Turns in one plane each, and the order they were made in; the first pair answered:
q991:
[ 11  -1  21 -58  23  17  32 -41  -5] -> [-13 -24  39 -31  25  49  25  23  15]
[ -6  -4 -27   7 -19 -16  -6   1  -7] -> [-10  -8 -25  13 -17 -10  -7  12  -2]
[-37 -19  -4 -11  -1  39  26  14   7] -> [  1  -1  41  33  19  -3 -23  17  14]
q593:
[-35 -23 -39   5 -24  25  15  24  -2] -> [-10 -10 -42  36 -30 -21 -20  17  -7]
[ 12   4   9  34   7 -26 -30  16   1] -> [-7 -7 34 12 22 20 -6 29 11]
[  1   7 -14   0 -24 -20 -21   4   8] -> [  6   9  18   4  -8  -8 -25  13  18]
q890:
[  4  -9 -24   7  -6  -9  22   7   0] -> [ 4 -5 -7 -9  5  6 33 -4  2]
[ -3  -5 -20  24 -19 -15 -11  15   2] -> [-11  -5  15 -12   6  31  19   5  11]
[ 7 -1 40  8 25 23 10 -8 13] -> [ 21   7  12  38   7 -24 -19  -9   2]
Then:
(two turns a pair)
[-11 -16 -48  -1 -22  -3 -16  16 -10] -> [ 11   2 -39 -10 -14 -24 -23 -17 -17] : q593 q991
[  4  -1  44  14  18   9 -11  27  10] -> [-11  -7  32 -17  15  35  19  19   6] : q890 q593
[ 18  12  37   2  18  10   2 -17  10] -> [ 15   7 -24  24 -18 -29  -9 -13  -4] : q991 q890
[-40 -16 -51  -8 -17  20  42   6  -6] -> [-40 -18  -9 -14   6  49  46  18   7] : q593 q890
[-10  -9 -10  -7  -5  18  16   1  -2] -> [ -5  -6 -24   8 -16  -4   2   1  -6] : q890 q890
[ 3 -3 18  2 14 24 -2  7 19] -> [  8   4 -18 -19   1   5   8 -26   4] : q890 q991
[ -6  -8 -27  17 -27 -14 -21   0 -31] -> [-20 -14  10 -22  -1  42  12  -5 -22] : q991 q890
[-29 -21 -35   1  -2   0  24  10  -1] -> [  1  -6  16  34  21 -23 -15  19  10] : q593 q593
[-13 -26  10  17   2 -17   9  32  17] -> [  4  -9  39  -3  22 -18   9   3  16] : q991 q593
[  1   1 -30   4 -11 -26  -4  -7  -5] -> [ -8  -4  -2 -27   8  16  23 -10   4] : q991 q890
[ 11   7  14  -5  20  -7 -17  -8  -5] -> [ -8 -10   3   8  10   8 -14  26   2] : q890 q593
[-11   0  14 -17  12  26  12   4   6] -> [ 12  13  27  -4  20   0  -6 -11   3] : q890 q593
[ -1   5 -32  13  -6 -21   5  -6 -15] -> [  0   2 -11  34   1 -19  -8  17  -5] : q991 q593
[-17  -5  -5  49   8 -47   6 -10   8] -> [ -6   7  27  17  32 -31  22 -40   8] : q890 q890
[ -7  -8 -37  35 -28 -18 -16  30  -5] -> [ 19   9  32  40  11 -15 -34  23   9] : q991 q593
[ -1 -10 -21  24 -22 -18 -16  10   2] -> [ -7 -13 -33  10 -27 -10  -3   4  -2] : q991 q991
[ -2   1 -20   2  -7   5   6  -3   0] -> [ 3  4  7 -3 10 15  5 -5  6] : q991 q890
[-30  -5 -35  10 -17 -15   8  39   7] -> [ -4  16 -39  -3 -13 -49   2  -6  -6] : q991 q991
[-33 -14 -24 -24   3  12  24 -13   7] -> [ -1   3  38   0  35  -4 -10 -13  19] : q991 q890
[  6   9 -10  -6  -4 -16 -10  -6  -2] -> [  3   4   3   8   0  -8 -18  13   5] : q890 q991
[-24  -2 -54 -14 -27  -1  14   4 -14] -> [  9  21 -36 -13 -13 -36  -4 -32 -21] : q890 q593
[ 14  27  -6  -3   4 -14  -2 -35 -11] -> [  4  20  17 -18  18  19  13 -25  -3] : q593 q593
[ 18   9  25 -12  23   6   1 -11 -12] -> [ 13   5 -24   5  -7 -24  -7  -7 -25] : q593 q890
[-15  -3 -22 -25 -19   7  22   4 -11] -> [ -6   2 -31 -15 -25 -13  11  -2 -15] : q890 q890
[  0 -10 -52  -8 -29 -26  10  -5 -17] -> [-14 -27  12  10   1  25   7  53  13] : q593 q890
[ -9  -4 -13 -12  -4  18  14  -2  -4] -> [ -8  -5 -22   9 -11   5   1  11  -5] : q593 q991
[ 24   6  21  -4  16 -19  -4 -20  10] -> [  3  -5  -8 -30   3   3  27 -24   4] : q593 q593
[  2  17  55  30  36   6 -20  17   2] -> [  8  34  22 -26  30  -2  13 -52 -21] : q991 q593
[ 15   2 -27  34 -13 -31 -33  -6   1] -> [-15 -16  18  -4  14  51  12  15  23] : q593 q593
[  9  -9 -43  13 -34 -25 -35  24 -13] -> [ 29   1  17  26  -1 -21 -54  29  -1] : q991 q593
[-14   8 -26 -21 -15   9  16  -6  -7] -> [ 15  22   9  13  -1 -22 -23  -1  -2] : q991 q991
[ 21  15  32 -22  20  -1   7 -35  -7] -> [ 24  15 -15   2 -11 -39  -9 -31 -20] : q991 q890
[ -5  -3   8 -25   8  23  17  -3   9] -> [ 20   9  24  -1  16  -9 -13  -9   9] : q890 q593
[-14 -15  14  -3   7  40   5  17  15] -> [ -5 -13 -19  30 -13  -3 -23  24   6] : q890 q890
[10 -5 17 -9  2 28 15 11 -6] -> [ 22   2 -18   5 -18 -13  -2  -1 -20] : q593 q593
[  6  -9  30   5   9   0 -25  -8   0] -> [ -5 -17  30   3   6  13 -18   5   5] : q890 q890
[ -4 -12  27  31  10  18 -18  41  19] -> [ 16  16  18 -33  19   7  13 -44  -2] : q890 q991
[  6 -13   6  19  -8  -7 -30  25  26] -> [ 23   7  25 -21  11  -2 -13 -23  21] : q890 q991
[  3   0   6 -44   1  15  28 -30 -11] -> [-24 -25 -13 -14 -19  30  24  27  -2] : q593 q991
[-10  -5  30 -24  12  28  13  -5   6] -> [ 12   7  46  -1  17   0 -14  -9   6] : q890 q593
[ 10   3   4   3   6 -12   1  -5  -5] -> [-3 -7  1  6  2  5  6 12 -1] : q991 q991
[ -8  -3   5  22   3 -21 -37  36  -3] -> [  6  13  43 -12  30  -6 -22  -1  -2] : q593 q890
[-19   4 -59 -12 -39 -18 -20 -17  -7] -> [-20  -8  28  20  -1  24 -40  45  27] : q890 q991
[-20  -3  32  -8  12  32  18  15  15] -> [  3   6  16  38  -2 -24 -25  20   8] : q991 q890
[ 21   7  41  26  14 -13 -16   5   2] -> [-17 -18  17  11  -1  33  17  34   6] : q890 q593
[  1   3 -48   6 -17 -33  -7  -7 -15] -> [  6  13 -33 -26  -3 -19  11 -35 -16] : q593 q991
[-24   7 -34  16  -6 -30 -13  -5 -13] -> [-18   8  -2  33   8 -27 -31  13  -3] : q991 q593
[ 13   7  12   7  12  -6  -8 -25  13] -> [  8   2 -11  21  -2 -17 -14 -13  10] : q593 q890
[-7  1 -9 11  2 -9 -6 22 11] -> [-11   3 -14 -17   5   4  15   1   6] : q890 q593
[ 19  17  39 -17  20 -17  -8 -22   2] -> [-11  -2  38 -27  19  27  17   8  12] : q593 q991
[ -3  21 -27  22  -7 -16   3  -2 -28] -> [ -3  17  18  35  15   5  -4  23 -11] : q890 q991
[  7  -3 -20  33   6  -2 -17  17   9] -> [ 25  10  11  20  27  -3 -18  -3  10] : q991 q593
[  4  -5  -6  -2 -10   6  10  13  16] -> [ 7 -3  8 -2 -2  7  5 11 20] : q991 q593
[13 12 66  5 40 21 -9 13 25] -> [ 16  25 -32 -32  -5 -29  15 -57 -14] : q890 q991
[-5 -9 28  0 34 24 23  0 26] -> [  1  -3 -43  12  -6 -32  10 -23   1] : q593 q593
[ -4  11  -1  16   7  -7 -14  13  11] -> [  4  17   8   8  15  -8 -13  -1  10] : q890 q890
[ -3 -15  34  36  10   7 -26  36  17] -> [-23 -20  16 -27   9  47  28   1  10] : q890 q593
[ 15  13  17 -23  19   3  13 -29   5] -> [ 7  0 35  3 24 16  0 12 19] : q991 q991
[  6   9 -18   2 -17 -19 -11  -1 -25] -> [ -6   3   0 -28  -4  20  16  -5 -20] : q991 q890
[ 32  12 -29  30  -8 -65 -47  -5   5] -> [ 36  25  41 -41  41  -6  -4 -48  15] : q890 q890
[ -7  20 -17  27 -14 -19 -22 -13   9] -> [ -3  28  -2  -6   0  -4  -3 -43   7] : q593 q991
[ -3   0  -8  -7 -23 -10   4  -4 -10] -> [ -2   2  19 -16  -7   7   9  -5  -3] : q991 q890
[ 20  19 -21  -8  -4 -20  12 -60  -7] -> [  5  -6  26  54   7   5 -21  28  24] : q991 q991
[ -1  15 -25  41   3 -14 -11  47  -9] -> [-26   4 -24   1   9  35  28  44  -7] : q991 q890
[10  8 18  1 -4  8 15 20 -3] -> [13  8 13 10 -8  0  8 23 -4] : q593 q991
[ 0  1 37 -3 35 13 -6 -3 11] -> [-10  -3 -41 -13  -5 -13   7 -24 -12] : q593 q593
[  4  -6  -1  16   9  -6 -33  -3   3] -> [  7  -2  14   0  21   5 -22 -14   4] : q890 q890
[-5 -5 33  6 17 13 -5 17 10] -> [  9  12   3 -17   7 -15   1 -32  -9] : q593 q890
[-20 -15  -2  -3   0  29  17  23   3] -> [ -3  -5 -26  24 -13 -17 -12  17  -6] : q890 q890
[-11   8  19   7   9  17  -4  13   1] -> [-11  13   1 -16   4  13   9 -15  -8] : q991 q991
[ 17  30 -13  -7  17 -15  -2 -35  -4] -> [  6  25   9 -21  30  18  12 -27   5] : q593 q593
[ 12  -1  31 -14  21  16   3 -12   6] -> [  4  -3 -33 -11 -15 -14   6 -21 -12] : q890 q991
[  8  11  11  14   4 -12  -9   2   1] -> [-14  -3  -7   0  -4  12  13  13   2] : q991 q991
[  6   1 -24   3  -3 -25  -2 -12   4] -> [  7   3  -2 -19  11  -6  11 -26   6] : q890 q890
[ 11  -1   9  16  15 -14 -24  17 -19] -> [-15 -18  -8  -7   6  20   8  25 -18] : q890 q593
[  7   0  18  -9  15  22  11 -13  -3] -> [ 20   6   1  20   1 -17 -14 -10  -9] : q991 q890
[  0  -8  15 -10  10   6  16  -2  -5] -> [ 8 -3 23  4 13 -7  1  0 -8] : q890 q593
[ 23  13  23   0  14 -30 -29 -47   2] -> [ -6  -3 -44 -17 -22 -24   0 -46 -12] : q991 q890
[ 20  23 -12  27  18 -40 -42  -5  -1] -> [-24   1 -60 -25  -4  12  18  -7  -8] : q991 q890
[  6  -5   2  41  -2 -24 -30   8  14] -> [ 21  12  22   3  19 -19 -13 -39   7] : q593 q991
[-25 -14 -10 -20  -7  16  24 -15   9] -> [-33 -21 -12  -3 -12  16  16   6  12] : q890 q991
[  7  -6  -1  12  -5 -13 -21   4  -5] -> [  9  -5  21   7   7   1 -17   2   0] : q593 q890
[ 13  -5 -12  30   2 -23  -2   4   2] -> [ 22   5   1   2  16 -15  13 -26   0] : q593 q991
[  4  15   3  -3  20   8 -10 -13 -18] -> [  3  12 -16   3   9  -2 -12 -11 -23] : q991 q890
[ -4   2  23  24  13 -11 -12   4  14] -> [-1  6 30 11 19 -8 -6 -9 12] : q593 q991
[  4  -1 -15  -7  -6 -14   2 -20 -18] -> [ 8 -2 28 -4 18  7 -1 -8 -5] : q593 q593
[-14   0 -30   0 -13 -10   5   0  -6] -> [  0   7 -12  17  -6 -26 -16   2  -3] : q991 q991
[  1  10  -4 -10  13   4  18  -8   8] -> [ 8 11 10  7 16 -4  3  2 13] : q991 q991
[ -1   2  39  26  18   0 -12  21  18] -> [  2   2  33  32  14  -9 -16  21  16] : q890 q890
[16 -7  8  5 20 -2  1 -3 -4] -> [  4 -15   2  -2  17  13  13   5  -4] : q991 q991
[ 20  16  22   5   4   6 -21  12  -1] -> [ 25  22   5  -2  -3  -8 -20  -8 -10] : q593 q890
[ -2  23 -16 -16 -12   4  33 -22  10] -> [-16  10 -25  -1 -20  14  32   6  16] : q593 q991
[-10   0  -4  -7  -2   9  17  -8  -4] -> [-13  -3 -14   4  -9   3  10   1  -6] : q890 q890
[ 21  12  12  23   3 -33 -23  -7  -3] -> [-13  -5 -38 -11 -21  -3  20  -8 -12] : q991 q890
[  7   3   9  20 -11  -1 -28  -9  -1] -> [  8   3  19  15  -6   6 -25 -13   1] : q593 q890
[  7   8 -13  15  -5 -16   0   0  -5] -> [ 3  3 13 17  7  2 -1 17  6] : q593 q890
[-16   2 -53  -2 -27  -2   6  14  -8] -> [-12  -1  24   5  13  35  -3  41  17] : q890 q991
[ 14  -1  32  46  -3 -29 -40   1 -10] -> [-41 -34  -3   9 -21  38  18  29  -6] : q890 q593
[-14 -16  26  17  13  28   4  36  24] -> [  7  -3  18  43   6 -16 -26  27  19] : q593 q991
[-32 -20 -34 -31 -13  36  43   0   2] -> [ 35  25   5 -11  12 -38  -7 -58  -9] : q890 q593
[  6  -5 -11 -18 -13  -3  23 -19  -2] -> [ -5 -15 -17  -9 -19   6  24   3   2] : q593 q991
[  7   4  29 -12  11  13   6 -11  -1] -> [ -8 -10  19   3   2  23   6  17   5] : q593 q991
[  7  -7 -54 -12 -29 -11  22 -22 -11] -> [ 29  -1  -3  44  -9 -34 -29  13   6] : q991 q991
[-12  -9  25   2  16  32   6  29  19] -> [ -5  -8  -6  35  -7 -11 -21  36  10] : q890 q890
[23 11 32 10 10 -5 -3 13  5] -> [ -1   1 -24 -18 -18   5  28   3  -7] : q593 q593
[  6  12  -3 -24  14  -3  21 -26   5] -> [10  6 28 12 23 -3 -5 11 20] : q991 q991
[-23 -14 -11   4  -4  29  15  16   4] -> [ -5  -4 -20  32 -12 -11 -14  14  -1] : q593 q991
[-11   1  39   1   2 -11  26  25   7] -> [ -6   9  32 -20   2 -12  38  -1   0] : q991 q593
[-13   1 -45 -35 -22  15  26 -23 -19] -> [-23  -9 -57 -11 -33   9  15   6 -15] : q593 q991
[  0  -4  28  22  23  -4 -24   3  18] -> [-25 -18  12   0  16  29   7  11  19] : q890 q593
[ -2  -9 -40   6 -35  -1  -6  -4 -17] -> [ -2  -7  21 -23   3  45  13  -9  -1] : q991 q890
[ 14   1  27  26  11  -6 -24  18   8] -> [-11 -13 -36  14 -23  -2  -3  19  -5] : q991 q890
[ -1  -1  11   7   4  -2 -10  13  -4] -> [  5   2  13   6   6  -4 -11   7  -4] : q890 q890
[  5   8  14 -28  30  14   7 -35  -1] -> [  4   0  38   1  36  18 -12   1  12] : q991 q991
[ 18  10 -18   5  -5 -20  -2 -14  -5] -> [ 6 -3  0 25  1 -1 -8 25  8] : q593 q890
[-30 -24   7   6  -2  32  10  36  13] -> [ -6   1  11 -40  11  22  27 -34  -4] : q593 q890
[ 33   7  11 -14  -3 -12   2  -8  15] -> [ 19  -7   4   8 -10  -1  -3  28  21] : q890 q593
[-29  16  29  17   8  13 -22  19   5] -> [-36  16  22 -17   8  30   4  -1  -1] : q890 q593
[  6  14  52 -16  22  36 -13   1  18] -> [ -2  18   1 -52   0  30  15 -35  -1] : q991 q593
[-19  -3  -1 -30   4  29  26 -17  -1] -> [-30 -16 -34   3 -20  11  10  15  -4] : q890 q890
[  0  -9  46  16   1  -2 -15  17   8] -> [  9   6  36 -21   5  -6   6 -31  -4] : q991 q593
[ 12  13   4  -7  -5 -19   4  -8   3] -> [  0   1   0   9 -12 -10   0  19   8] : q890 q593
[-24   9  18 -16   9  28  16  -2   3] -> [  2  25  35   2  16  -3 -10 -14   0] : q890 q593
[ -3  -2  -6  35 -16  -8 -19  33   7] -> [-12   1 -42  -8 -28  -1  15  -4  -8] : q991 q991
[ -5   8 -19  -6 -12 -37  -6 -17 -19] -> [-18  -5 -24  11 -20 -29  -9  12 -14] : q890 q593
[-18  -2  17  -6  12  16  15  22  17] -> [ -2   4  13  23   7 -19 -13  25  14] : q991 q890
[ 27  32   7  -6  11 -16  -5 -39  -3] -> [ -1   1  -5  43  -6  -2 -21  36  12] : q890 q593
[-12  -8  -8  10 -17  14   0  20  -3] -> [  1   7  -3 -19  -9  10  11 -19 -10] : q890 q593
[-14 -10  17  14   5  19  -4  31  16] -> [  0   9  10 -30  10  11  17 -28   1] : q890 q991
[ 16 -13 -13  15   4  -4 -11 -22  -2] -> [  2 -24 -21  20  -1   9  -6  -4   1] : q890 q593
[ -8  20  -9  -8   1 -10 -10 -23  -7] -> [-17   9 -23   6  -8  -9 -14  -5  -6] : q991 q593
[ -2   5   4 -23  -1  10  12 -21   2] -> [ 12   8  14  13   2 -15 -21  -4   4] : q890 q593
[ -2  21  12  32   3 -27   2   3 -20] -> [ -3  22  27  30  11 -17   3   9 -15] : q593 q890
[-48 -37 -22  -1 -17  59  38  33  10] -> [-25 -13  -3 -47   3  57  56 -29   0] : q593 q890
[ 14  11  11  20  10 -12  -7  12  -4] -> [13 12 22  7 18  1  1  6 -2] : q890 q890
[-11 -27 -27 -10   1   9  21 -16   1] -> [ 20 -11   4  19  15 -26 -14 -21   2] : q991 q991
[ -6  14  16 -15  18   5  11 -17  -1] -> [-7 10 28 -1 22  7  2  1  6] : q991 q991
[  9   1 -22  18 -26 -32  -5   6  -8] -> [ 18  14  -6 -15 -10 -25  12 -31 -11] : q593 q991
[  8  -8  18   6  -2   5 -14  21  -1] -> [ -5 -13 -17  -9 -18   5   2  13  -9] : q593 q593
[ 21  10  49   5  21  -6 -19  -1  13] -> [ 28  17  -1   2  -3 -41 -21 -28  -7] : q593 q890
[  6  -7  20   8   6   6 -14  19   9] -> [ -2 -11 -15  10 -14  -5 -11  20   0] : q991 q890
[ -5   8   5 -33  10   6   7 -17  -5] -> [  8  10  17   7   9 -19 -26   6  -1] : q890 q593
[  9  20 -10  18   5 -30  -9 -23 -15] -> [ -5   6   6  40   7 -10 -17  19  -1] : q593 q890
[ 17  21   6  -9  18 -15   7  25  -8] -> [  5  17 -11 -20  10  -6  23  22 -11] : q593 q593
[ -3 -24   9  21   1   9  -9  37   1] -> [ -3 -14   4 -30   9  23  26  -9  -8] : q890 q593
[-18  -7  23  -2  14  14  17  15  -2] -> [-14   1  -6 -20   2  -1  26 -17 -14] : q890 q991
[ 17   3 -31  20  -8 -19 -19  -6 -13] -> [ -7 -12 -45   9 -15   7   1   8 -11] : q890 q593
[  5   9  14 -17  10   2   1 -12  -1] -> [  9   9  -3  -2  -2 -19 -10 -11  -5] : q991 q890
[-11   1 -37 -27 -29   1  12 -21 -17] -> [ -9   3 -33 -31 -27   2  14 -26 -18] : q890 q890
[  5  -5   2   3 -22 -25 -16 -18  14] -> [-10 -12  22 -17 -12  13   3 -10  24] : q593 q593
[  6  16  33   1  20 -14  -5 -11   6] -> [-23  -5  19  -8  11  21  19  15  12] : q991 q991
[ 34  34  -8  28  -8 -41   6 -14   4] -> [ 22  34  11 -19  10   2  43 -34   6] : q593 q991
[-19 -10 -63   0 -25 -40   7  -2 -15] -> [-21  -7  26 -46  29  33  39 -10   7] : q991 q890
[ 11  13  20  16  30 -34   4  20   8] -> [-22  -4 -11 -12  15   1  41  27   5] : q991 q991
[ -7 -15 -14 -35 -13   6  30 -16   7] -> [ 26   1  27   6   6 -31 -17  -9  13] : q991 q991
[ -5   3 -39   4 -14 -18  -7   0  -2] -> [  4  12 -30 -15  -4 -17   2 -23  -5] : q593 q991
[ 21 -23   7 -26 -13  -5  -4 -11 -23] -> [ 20 -28  22  -3  -9   0 -16  15 -13] : q991 q991
[ 32   3 -28   2  -5 -47  -3 -28  -7] -> [ 19  -1  12 -39  22   8  32 -35   4] : q890 q890
[ -1 -21  69 -39   7  65  28  21  36] -> [ -5 -16  29 -73  -9  60  54 -16  19] : q991 q593
[  9   2 -12  11  -8 -25 -10  -9  -7] -> [ 10   6  12 -16   9  -2   7 -25  -3] : q890 q890
[  9   1 -13  -9 -14   0  -7 -24 -20] -> [  8  -7  10  20  -7   5 -26  12  -8] : q991 q991
[  5   2  24  10   6 -10 -14  11   6] -> [-10  -7 -19   5 -18 -11   0  12  -2] : q991 q890
[  7   3 -29  28 -22 -54 -33  -5 -16] -> [-34 -23 -54   3 -36  -3   8  19 -13] : q890 q593
[-24  -2 -19 -20 -16   4   8 -19 -12] -> [ -5   9  34 -15  12  10  -7 -21  -1] : q991 q890
[ -3  -1 -35  -4 -21 -24  -2 -30 -19] -> [-12 -17  13  35  -5   1 -24  34   7] : q890 q991
